The rows of X fall into 5 groups, which share some directions, and each row is roughly a mix of its group's hidden directions.
X (160 x 10):
[[ 17  14  -5   1 -16   6   7  18  -3  27]
 [  4  -8  16 -14   4 -21  -5   8 -26 -12]
 [ 22   2  -8  13  29  -3  -3  12  13   0]
 [-23 -13   8  10 -26 -12 -11  -2  -1 -11]
 [-19 -14  -9 -28 -13  -5   1 -15  -6   8]
 [-38   7 -12  -3  -9  -4  -3  -5  11  -7]
 [  4 -11  11  21   5  24  -1  20   8 -13]
 [ 26  15  11   6   6  26  -8   8  -7  -1]
 [ 27  23 -13   6  15  -1  10 -11   1  -4]
 [-17 -18   0  -8 -12 -11 -18  12 -21   9]
 [  8  23 -19 -10  -8   7  -2  23   8 -12]
 [ 11 -20  10 -23 -10 -11  -8  15  13   9]
 [ -3   6 -13 -12   8  -9 -12   8  10  33]
 [ 21   0   9  -5  -8  17  10   3 -17  25]
 [-17  27  14   0   5   5  -8  22  11  -1]
 [ 26  30   9  -5 -11   1   1  11  -2   1]
 [ 15   3  12 -16  -4 -20   6  17  12 -20]
 [ 30  11   6   9  16 -10  -5  18  -6   4]
 [ -6  18  16  -9  16 -13 -17 -18  10   9]
 [ -5  13  -3  -4   6  21 -28   7  19  -3]
 [ 11  -9   6 -15  23 -19  13   2  -5 -18]
 [ -8  -6 -22  15  31   5  -5 -10   0   6]
 [-10  -4 -28   3  22  10   8 -18  -3  -2]
 [ -6  18 -24  17   7   6   2  -2  24   5]
 [-11  -2 -38  -3   1  -5   1 -12  11  -7]
 [ 14  -8  -3   2 -17  22 -24  -5   2  16]
 [ 17 -16 -12  -1  29  -5   0   1  -9  16]
 [-19 -21 -25 -13   7   2 -12  -6  -4  -7]
 [-12   8 -19 -20   4   7 -21 -12  -5  16]
 [ -9 -11  13 -12   1 -28  17   0  12 -14]
 [ 18   6  15   1   4 -25  19 -12 -14   1]
 [  7  31  -5  16 -21  -6  -1   8  -8   3]
 [-11 -24   9  -2  -1  20  -9   5  22  11]
 [ 11  23  -3  32 -10   3   7  -4   5  -4]
 [ 34  18  -9   8  -1  -7  -4   6  -4  12]
 [-17  11 -29   0 -10  18   2  -5   4 -13]
 [-34   0   6  14 -13   9   5  13  -3  -7]
 [-16 -22 -13 -13   1  13  -7  -4 -10  22]
 [ -6   1  -1 -10  -8   0 -19 -35  -5  11]
 [ -4 -23  -7  -4   8 -17  15  -7 -26   6]
 [  6   9  12  -4 -16 -21  -4  21 -21   5]
 [-28  -2   1  -9   0  16 -15   9  13 -17]
 [ 16 -19  18   5  -5   3   7  24  -4 -16]
 [  8  32 -17 -11  13   4   5   5  -4 -12]
 [  6  -6   7   3 -11   1 -39   8  -6  -3]
 [  4   0 -20   2  10  11   6 -15 -10  30]
 [ -3 -11 -20  12 -11 -15  18 -12 -11 -17]
 [ 24  20  10   4  11 -14  11   3  -2  20]
 [ -3   2 -14  26 -12  14  15 -13   2  18]
 [-17 -16  16   4  18  10  16   5  12  15]
 [ 22   5 -18 -10  20  -5   9 -11  14 -13]
 [ 15   7 -22  -9   7   3 -15  -5   3  28]
 [ 10  -7   9 -16  11 -25  10   4 -12 -21]
 [-30  -5  -9   5  11   3  15  -7   0 -21]
 [  9   3  10   1  17 -23   2  28   2 -10]
 [  4  24  22   3   0 -14  -8  17   5  17]
 [-18  21  11  13  -7  12   6  17  14  13]
 [-29  -4  24   4 -19   5  -8   0   3  -4]
 [ 12  10  -5  -8  19   8 -28   9  -7 -17]
 [  1  12  37   5   8  -6  10   8 -10   3]
 [ 21   2   4  -3  -6 -18  17   2 -16 -24]
 [-11 -13 -28  -9   5  16 -20  -4  -6  -5]
 [  4 -26  -4   9 -14  -7  13   6   6 -25]
 [ 23  12  19 -16 -15  14  -3  13  -1   1]
 [  5 -29  21  -4  14  -7  12  -7   1  10]
 [-31  -6  -8 -16   0 -24   3  -3   2   3]
 [ 11 -14  -8 -19 -12 -15   8  17  -8 -19]
 [ 33   1 -11 -18   7 -10   4   4 -13   6]
 [  9  10  -8  32   8  -2   8  -7 -18  12]
 [  3  12  31   6  -2   7  -5  18 -14  14]
 [ 27   7  16  -7  -6  13  -4  -7 -22  -7]
 [ -5  -5 -24  -5  10 -17 -14  -4 -26  -5]
 [ -1 -17   3  -1 -17  -9  18 -23 -11 -17]
 [ 25  20  -9  18  14  -1  -5  -2  16   1]
 [ -9  -9 -11 -14  -5  13  24  -8 -12 -21]
 [ -5 -27  -2  16 -22   5  15 -11  -6   8]
 [ 34  -5  -7   3   1 -10   9 -14  -6  16]
 [-19  -4 -12  25  -7   3   7 -13   3  22]
 [ -4 -14 -21 -12   7  19 -23   1  13  -4]
 [  5  17  14   3 -12  -7  21  20 -14  13]
 [  7   7  23  -6 -19 -25  -4  15  -4  -7]
 [  3 -18 -18 -16  13   4   8 -17  13  17]
 [ 13 -22 -16  -9 -15   5  -3 -24   2  -7]
 [ 19  22  22   1  15   8   2  14 -10   6]
 [-31  -8  -1  -2  10  14 -15  17   4 -10]
 [  5  -1 -13 -33 -15  -6 -11   3 -15  -2]
 [-13  18  11  12  14   7  -5  15  16  21]
 [ -2  18 -10 -25 -10  -8  20 -12  -6 -11]
 [-12 -24  11 -13  13  13 -16   6  17  -1]
 [  6 -23  -6  22  17  13 -15   1  11   5]
 [-23 -19   3 -11  -1  -9  -3  11   5 -26]
 [ 23   0 -14  30  -6  12  -7  -6  -2  -5]
 [-21  -8  21  -3 -14  -8   6  -4  -8 -24]
 [ 10  21   8  -7   2 -15  21   3 -11 -20]
 [  0 -17   3 -18 -18 -19  13   0 -18 -11]
 [ -7 -20  11  -8   5 -15  26  -5   0  18]
 [ 16   1   3  19   6  -5 -12  24  12  19]
 [ 17  10  -1  23   1  19   6 -19   0 -15]
 [ -8 -12  18   4 -19  -1 -27 -13   2  11]
 [-21 -15 -11  14  -6   0  -5   8  26  10]
 [ -5 -26  -6 -16  -5   2  -7   0  -1  29]
 [-11 -16   9   0  -9  20 -20  11  20   8]
 [-12  -2   5   5 -15  -9 -24  -6  12  26]
 [ 14  33   2  13  11   2   0  -3  18   5]
 [-26  -4   9   2  20 -19  17   0  -1  -7]
 [-10 -10 -26  -2  23  10   7 -17   5  -8]
 [ 21  20  11   8  25   1 -11   9  -3  -4]
 [ -8  -9   1  18  -4  -7  22 -11  -7  27]
 [  5  29   1  -6 -25 -16   0  -1   0  12]
 [-18 -12  -6   7  14  20   5 -15  17 -14]
 [-16  18  10  -3   0 -23   4  -7   7  24]
 [-18  18  17  12   0  -3 -14 -16  19  -2]
 [  1  19   2   4  11 -12 -18 -19  21  10]
 [ 16  13  -4  25  16  -6 -11  -2  20  -6]
 [ 16  16  -3  -1  15   6  -9   5  15 -28]
 [ 12  14 -10  -8   3  19  -1 -24   0  20]
 [ 11 -10   9  -1  -1 -22  22  -2 -25   4]
 [ 19   6 -19  -3  -4  -6  21 -25  -6  -1]
 [  7  20  15  -7   7   4 -18  12  22 -14]
 [-11 -15   2 -12  -2 -21 -10 -21   9 -18]
 [ -6  11  25  12   1   1   0  22   9  20]
 [ -9  -1  16 -25  14  -2 -23  12  10   1]
 [ 19 -10   6 -21  26  10   9   4  -4   9]
 [-10  14  12  10  18   3   3  24   5  20]
 [ -1  10   4   7  10   7  17  -7  22 -28]
 [-13   9  22  15 -16  -2 -13  12  -6 -18]
 [ -8 -15 -31   4 -12   6 -11  -2  20   2]
 [ 23  19  -3 -14  10   2  17   0 -18  -7]
 [ -8  -3  20  -5  -3  14 -22  17   0  22]
 [ 17   6   5  20   4 -23 -12  21   7  -2]
 [ 17  -7 -11 -25  16 -10  11   4 -17  -7]
 [  7   3 -19   1  21   4   5 -22  14 -18]
 [-21  -2  16 -16  26   3  -4   9   9 -12]
 [-15  -2   9   9   1  20  10  10  22  22]
 [  4   6  -3 -13   6  -4 -13   7  14 -35]
 [ -3 -18 -29   0 -10  13 -18  -4  -6 -11]
 [ 20  13 -11   2   2  -2   3  -3 -18  30]
 [ 12 -15 -14   4  -8  27   0 -14 -17   7]
 [ 16 -15 -15 -22   2 -19 -16   0  -6   9]
 [ -6 -20 -11  10  10  10 -10  19  19  14]
 [ 26   0   4  -1  24   9  10   2 -17  12]
 [-12  15  24  -3   5   8  -5  17  22   8]
 [-25 -25  12   6   2   6 -13   8   9  12]
 [-21  -7  -9  17   6  23 -19  -1  -8  -9]
 [ -4 -10  15   2 -10 -25  23  -3 -13  11]
 [ 16  16  18  15 -14  11  -5   3  -2  22]
 [ -3 -18 -16 -21   8 -12  11 -20   6  10]
 [  2  -9 -11  27   9   4 -10   4  27   1]
 [-11   9  22  -5 -12 -22 -16  10  -1  15]
 [ 24  13   4   7  11 -17   5  24  -4  -9]
 [-20 -30  -4 -15  -6   3 -15  -6 -10  -3]
 [-16 -19   5 -20 -10 -17   1 -10 -17  -9]
 [  7  -8 -20  -1  20  15  -4 -20  18  -5]
 [ 12  -6  15  -3  25 -11  22  -7   0  16]
 [ 27   2   3  -3  18   0   8  11 -22 -14]
 [-13 -10  17  14   7 -16  22   4 -19   2]
 [ -3  -2  13 -12 -10  -7  30   7   4  22]
 [-13  -6  -5  27  19   1  16  -1  16 -10]
 [ -6   4  -8  14  14  12  -5 -23  13 -24]
 [  3   4   6  -6  33 -11   5  -2 -12  21]]
Each list below has two rows that fit no group; the rest each fit one group, if only roughly. Name those rows in the order they come.
  Q_178: [-4  2  7 10 -4 17 -9 35 -9 -7]
  Q_100: [ 11  14   6   9 -18 -10 -13  10  17 -23]
  Q_955: [-16   5  30  -3  17 -14  -9   5   8   3]
  Q_600: [ 13  -9  -7   5 -16   2  34 -10  -3   7]
  Q_120: [-15   4  11   9  -1  13  14  29   0 -17]
  Q_684: [ -6   0  25  15   9  -1  15  22  10 -10]
  Q_972: [-31 -21   4  -9  -3  17   6   6   1   8]
  Q_779: [ 17  13  -8  16  -1 -12   6  -1  -6 -30]
  Q_729: [-13  -7   9 -18 -19  -8  -3 -13 -25  -3]
  Q_47: [-13  22 -15  -8   4 -22  11  -3 -12  14]

Q_100 Q_47
  Q_593: [13 12 13 -9 -1 25 -4  8 20 15]
  Q_869: [-15  15   6   7 -14  -5 -20  10  11  23]
  Q_272: [ -7  -3  14 -19  -5 -22 -12  10   6 -22]
  Q_507: [ -4  38  -6 -10   2   6  -8   3   5  12]
  Q_731: [ -3   1 -16 -23 -20  -3  -4 -16  -5  21]
  Q_678: [ 20 -13  -5  -9  -3 -22 -10   6 -24  -2]
  Q_318: [ 17  -5   5 -17   5 -19   2 -21  -9 -19]
  Q_649: [  1  -2 -20 -14 -13  25 -19  -2   2 -12]
  Q_426: [ 18  14   5  -4  12  -9   4   5 -26  21]
  Q_622: [  0 -26   3 -20  -4   8 -19  -6  16 -10]
  Q_634: [-16 -18  -3  -3  16  26 -12   9  -5 -10]

Q_869 Q_426
  Q_986: [ -9  -6  30   2 -20  -6  -7   2  16 -13]
  Q_218: [  3 -11 -34  -4   3  -1 -14  11 -10 -14]
  Q_357: [ 17 -23 -11  10  -9  12 -11   0 -24  -3]
  Q_518: [ -9 -40   0   4  11   5  -1   1  -6   7]
  Q_69: [ 2 21 22 13 -7  8 21  8 12 -7]
  Q_155: [ 19   2   5 -21   7   9  10  15 -19  16]
  Q_645: [ 21  -5 -24  -8  15  16  -6  13  -3  12]
  Q_858: [-13 -10  25 -22  -2  -4 -17  10  -6  -6]
  Q_440: [  8   3  26  -6 -20  -2   4  18   6  20]
  Q_680: [  6  19  14  -6 -12   3 -25  12   8 -19]

Q_218 Q_858
  Q_920: [-34  -4   6 -13  -1 -13   6   5  -7 -17]
  Q_189: [17  3 -7  6 30 19  3 -1  3 14]
  Q_146: [ -7 -13 -12 -17  -2 -20  -3  23 -18  -5]
  Q_92: [-15  15 -13  -8 -19 -21   2  18 -11  -1]
  Q_390: [ 17  12   5  10  21  -8 -23  -6   9  13]
  Q_889: [ 23 -17  -8   1   4   7  10 -14  12  24]
  Q_572: [ 3 20 -4 24 -8  2 -1 18  0 23]
  Q_687: [ 16 -13 -24   3  -3   0  12   4 -14 -23]
  Q_737: [-21 -13 -14  -8   9 -19 -11  -4  -1 -22]
  Q_792: [-22  -3  14  -7 -25 -10  -1   2  21  -1]
  Q_709: [-3 27 -6 16 -9  8 -7 20  3 16]
  Q_152: [ -1  13  25 -10  18  -9  18 -17  -1   7]
  Q_179: [ -8  24 -16  14   7  14   2  17   8  15]
  Q_742: [-10 -12  13   3  -5  15  -2 -23  21  15]
  Q_740: [ 31   5   8  -8  -4   1   4  23 -11 -13]

Q_92 Q_152
  Q_500: [  2 -11  -9   6 -16   5   6  -6 -31  20]
  Q_421: [ 10   5  23 -13   3  13  -3  13 -24 -14]
  Q_925: [ -6 -25   1  13   6 -29   8   3 -11   0]
  Q_342: [-10 -29 -10 -15  -8 -18  -3  14   5   6]
  Q_216: [-14  -6 -20  17 -26  10  11  -6  -9  -3]
  Q_581: [ -1 -13 -13   4   9  16 -22  18  20  -5]
  Q_291: [  9  -7  15 -13 -12 -20 -22   5  10 -14]
  Q_771: [ -7   5  15  28 -10  16  -1  19   8   2]
  Q_275: [26 13 -4 -3 30 -8  4  8  3  1]
  Q_334: [ -7 -14  19  14 -10   8 -11  19   8  18]

Q_925 Q_581
  Q_153: [ -7  10  19  -8 -13   0  28   2 -19   8]
  Q_181: [-15 -31  19  -5 -10   4   0  -8   4 -12]
  Q_793: [ -8  11 -16  -8  10  16  19   2  -8 -25]
  Q_379: [ 4  5 -3 13 12 31 15 10 15  6]
  Q_234: [  2   1 -15  11  21  31   6   3   8  -6]
  Q_675: [ 29   1  11 -15   8 -21 -13  -4  -7   0]
  Q_608: [ 18  15  -3  22  26  -4   1   0 -13  -7]
  Q_490: [  7  31 -14 -14  -7   8  -1  -9  15  -8]
  Q_563: [-34   2  16 -10   1   6  13   0   7 -12]
  Q_719: [ 21 -13  13  -4  20  12   0  -1 -23  -5]
  Q_904: [  4  -8   4  -7  -8  -7 -26  20   0 -24]
  Q_236: [ -9  -9 -29  14  12  -9   1  -8 -10 -19]
  Q_154: [ 12   7 -12  14 -22   9 -19   8   3  20]
  Q_141: [-12 -38  -5   6  -2   8   8  -9  -7  -3]

Q_153 Q_793
  Q_128: [ 14 -22  11 -23 -11  -2   2  -9  -9  16]
  Q_549: [ 20  25   5   4  17  -7   3  -4  -1 -23]
  Q_382: [ 15  21 -24 -12   8  -9 -16  -3  -7 -10]
  Q_612: [  4  21  -2  19 -19   8 -22   1 -14   2]
  Q_872: [ -9  14  -3 -11  16  -9  15 -17  13  22]
  Q_438: [ 20   1 -11  21  15   5   7  10  15 -19]
  Q_468: [ -4  10  22 -17 -17 -16   1 -13 -14  10]
  Q_772: [ 20  -1 -23  -3  19   3 -15 -19   6  -2]
  Q_348: [  1   6 -14  18 -17  15  13  -8  23  -9]
  Q_193: [-17  15  -7  12  25  13  -5   0  11  17]
  Q_648: [-13  30 -14  10   3   1  20   4  -9  -8]
  Q_723: [  0 -16   8  -1   1  21 -14  29  -3  -9]

Q_128 Q_872
  Q_235: [  9  11 -12 -30  -5 -16   8   6   4 -16]
  Q_981: [ 27 -12 -12  18  14   8  -7  -4 -10 -13]
  Q_797: [ 25   4 -17 -10   9  18  -5   3 -12 -17]
  Q_524: [  5  34  14  18  -5   1  -5 -12   6  -5]
  Q_145: [ -2   2  20   4  -2   7  -9   9  20 -29]
  Q_389: [-18   0  11   9  -7  17  14 -22  13  12]
  Q_751: [ 18   6  -9  10   0  10 -22   1 -17  22]
  Q_961: [  1   7  23  -5  27 -11  -8  19   1   7]
  Q_804: [  2   2  14   5 -24  -1 -15   7  14 -26]
  Q_359: [-18  -8  14  18  -4  -8   0  21 -21  -6]
  Q_12: [ 28  -1  -7 -17   6 -21 -10  -6   6 -13]

Q_235 Q_804
  Q_624: [ 23  -8  20 -15   5 -15  11 -17  -2  -1]
  Q_529: [-21  -6  19   1  15  -3  -7 -14  -2  24]
  Q_875: [-21 -12 -12   5   9   3 -15 -29  -6   0]
  Q_293: [  9  24   3  27  -3  16 -11  -2  -3 -11]
  Q_641: [  7 -18  -3 -11  34   3  -8   3   9  10]
  Q_989: [ 15   8  14   4  -2  14  -4  28  14 -15]
  Q_76: [ -6  -3  -6  14  -7 -21  26 -14  13 -11]
  Q_716: [  5   4  32 -12   3 -22   2  14   6  -2]
  Q_158: [-24  20  -6   3 -10  -6 -15   9  18 -10]
  Q_36: [ -8 -10  16 -13 -14  -9  12  29   1   5]
  Q_984: [-33  11  -1   3 -12  -9  18   0  10   9]
  Q_698: [ -5  -2   2 -22 -32 -12  -9 -11  -5   3]
  Q_127: [ 10  13  12  16  -1   5 -15   2  16 -28]

Q_158 Q_984
  Q_630: [ -6   8 -14  16  13  18  13 -26   3  -4]
  Q_658: [ -2  -4   0   4  10   9  -9 -15  25 -28]
  Q_454: [ -2  -6  10 -14   9   2 -18 -12 -16  28]
  Q_353: [-11  27  11  18  10  15 -11  12   2   2]
  Q_785: [ 10  26   1   6  11 -22  -6   5   7  20]
  Q_894: [-15 -11   0   2 -23  19  14 -12  18  -1]
  Q_668: [  8  12   5 -18  19  -2  18  -7 -16 -19]
  Q_58: [-18  22   3  -5  -3  20  -9  14  20  -3]
  Q_653: [  5   6  -1   6 -30  19 -17 -14   8  -4]
  Q_30: [ 16   7  14 -19  12   6   0  10  22 -16]
  Q_550: [ 12 -14  -7 -26  -2   9 -12   8 -23  -4]
  Q_703: [  1  10 -15   7  21  20 -26   2   0   5]
  Q_61: [  0  -6 -10  -6   9  -1  16 -32  15  12]
  Q_776: [ 27   3 -10   0 -16  22  11  -2 -13  -4]

Q_353 Q_785
  Q_279: [-12   4  11   9  16   5 -17 -13  27   9]
  Q_341: [ 19 -11 -24  15  -5   9  13   1 -12 -15]
  Q_538: [-6 -5  3  2  4 20 -1 -4 -7 37]
  Q_805: [ 10   4 -12  13   7  18 -28  14  -8  -7]
  Q_973: [ -4   1  -1  29 -11  18  12  17  11  -9]
  Q_811: [  5  -4  -2   4   1   2 -14  16  17  33]
  Q_223: [-14 -13   4  -6 -11 -19 -28  -9 -11  -7]
  Q_20: [ -6  -8  21  -3 -12  10  25 -14 -12 -12]
  Q_54: [ -2  15   6   6  27 -11 -11   3  21 -13]
  Q_681: [-29  14  -9   6  16  -3  12  10  11  -9]
  Q_718: [-18  18  15   0  15  -5 -19  -6  10 -18]
  Q_15: [-17   6 -18  16 -12  -5 -24  -3 -10 -11]
  Q_995: [-22   1   0   3 -29   1  16  -2  -6 -16]

Q_20 Q_718
  Q_470: [-21  27   2  16 -15   2   4  16  -4  -3]
  Q_997: [ -6  -1   5  -5 -14  29  20  10 -15  10]
  Q_274: [  2 -39   1  -8   6  -1 -14  -5  -6  -4]
  Q_647: [-11 -25 -10   6  16  -9 -18  -1  19   1]
  Q_199: [ -4 -17  21   0  13 -13  13  26  -4  -3]
  Q_912: [  0   8 -10  -9 -20  13  -2 -11  -6  31]
  Q_350: [ 19  19 -29   5   5   6   6   5  11  -8]
  Q_701: [  3   7  12  -8   7 -23  18 -12 -16 -18]
  Q_974: [  0   1 -25 -15 -19  16  16 -11  -4   9]
  Q_919: [-24  12   1 -14   4 -16 -12  13  11 -17]
  Q_73: [ 7 35 15 -8 13 -8  0  7  9  2]
  Q_566: [ 15  32   6  -9  -4 -15  11 -11  -2 -10]
  Q_552: [ -6  -9  -1   9  -7  24 -15  27  12  -3]
  Q_537: [  2 -36   6  -1   4   4  18   3  -9  10]

Q_919 Q_537
  Q_187: [-5 -5 20 16  6  5  8 17  7 27]
  Q_401: [ 10  -1  19   7  -5   3 -12   1  24 -26]
  Q_884: [ 11  14  -9 -19  16   0   1   3  15  26]
  Q_505: [ -8 -29  -3 -12   0  17 -20   4  13  -4]
  Q_337: [ -8  -4 -20   1  -5  33 -13  -1   6  13]
  Q_27: [ 15  14  23 -27   1   2   8  10  -3  -4]
  Q_695: [12  7  4 -4 30  8 -8 10 11 22]
  Q_494: [ 2 -5  3  2 12  9  7 32 11 22]
  Q_965: [  7 -11  -2 -10  19  -2   1 -14 -19 -27]
  Q_423: [ 12   2  -1   0  20   0   5 -13  33  11]

Q_27 Q_423
  Q_358: [ 22  -5 -21 -22 -17  -2  -9  10  -2   2]
  Q_940: [ 11 -18 -25  12 -10   3  11 -15 -14   8]
  Q_60: [  0 -27  17 -13   8 -14  -9 -11  16   6]
  Q_168: [ 11  -1 -20 -10   4 -15  -1  15 -23  16]
  Q_182: [ 5 25  2 18 10 17 22 -1  7  0]
  Q_650: [ 20  -8 -23  -5  -5  12  -9 -13  21  -8]
  Q_453: [ 18  -4 -11 -14  10  33   2   1   6   4]
  Q_696: [-25  -5  -4   8   5   4  15 -27  11  -9]
  Q_38: [  9   8   6  -8  -4 -25   2  -8   6  30]
  Q_711: [  8  32  10   2   9 -18   6  14 -10   5]
  Q_603: [ 17   0  19 -11 -10  -2  -2  30  11  -4]

Q_60 Q_650
  Q_409: [ 19   6   9  17   4  18  12 -20   0  17]
  Q_68: [-23 -19  12  -7   0  13 -12 -20  -7   8]
  Q_574: [  1  13  -5  -6 -28  25 -15   4   6   3]
  Q_300: [ -3  16   0   8  -4 -23  26 -13   5 -12]
  Q_580: [-20 -13  14 -22   8  11  12  17  -3   7]
  Q_83: [-17 -19   8  11  11 -17  -9  13  19  -2]
  Q_378: [ -9 -18 -23  12  12  10   0  16  18  -4]
  Q_108: [ 2  9 20 -2 30 -2 -3  3 20 10]
  Q_140: [ 11 -13   4   5 -14 -14  -7   2 -30 -15]
  Q_53: [ 16  -1  -6  -9  -2  19 -20 -26   9   4]

Q_409 Q_53
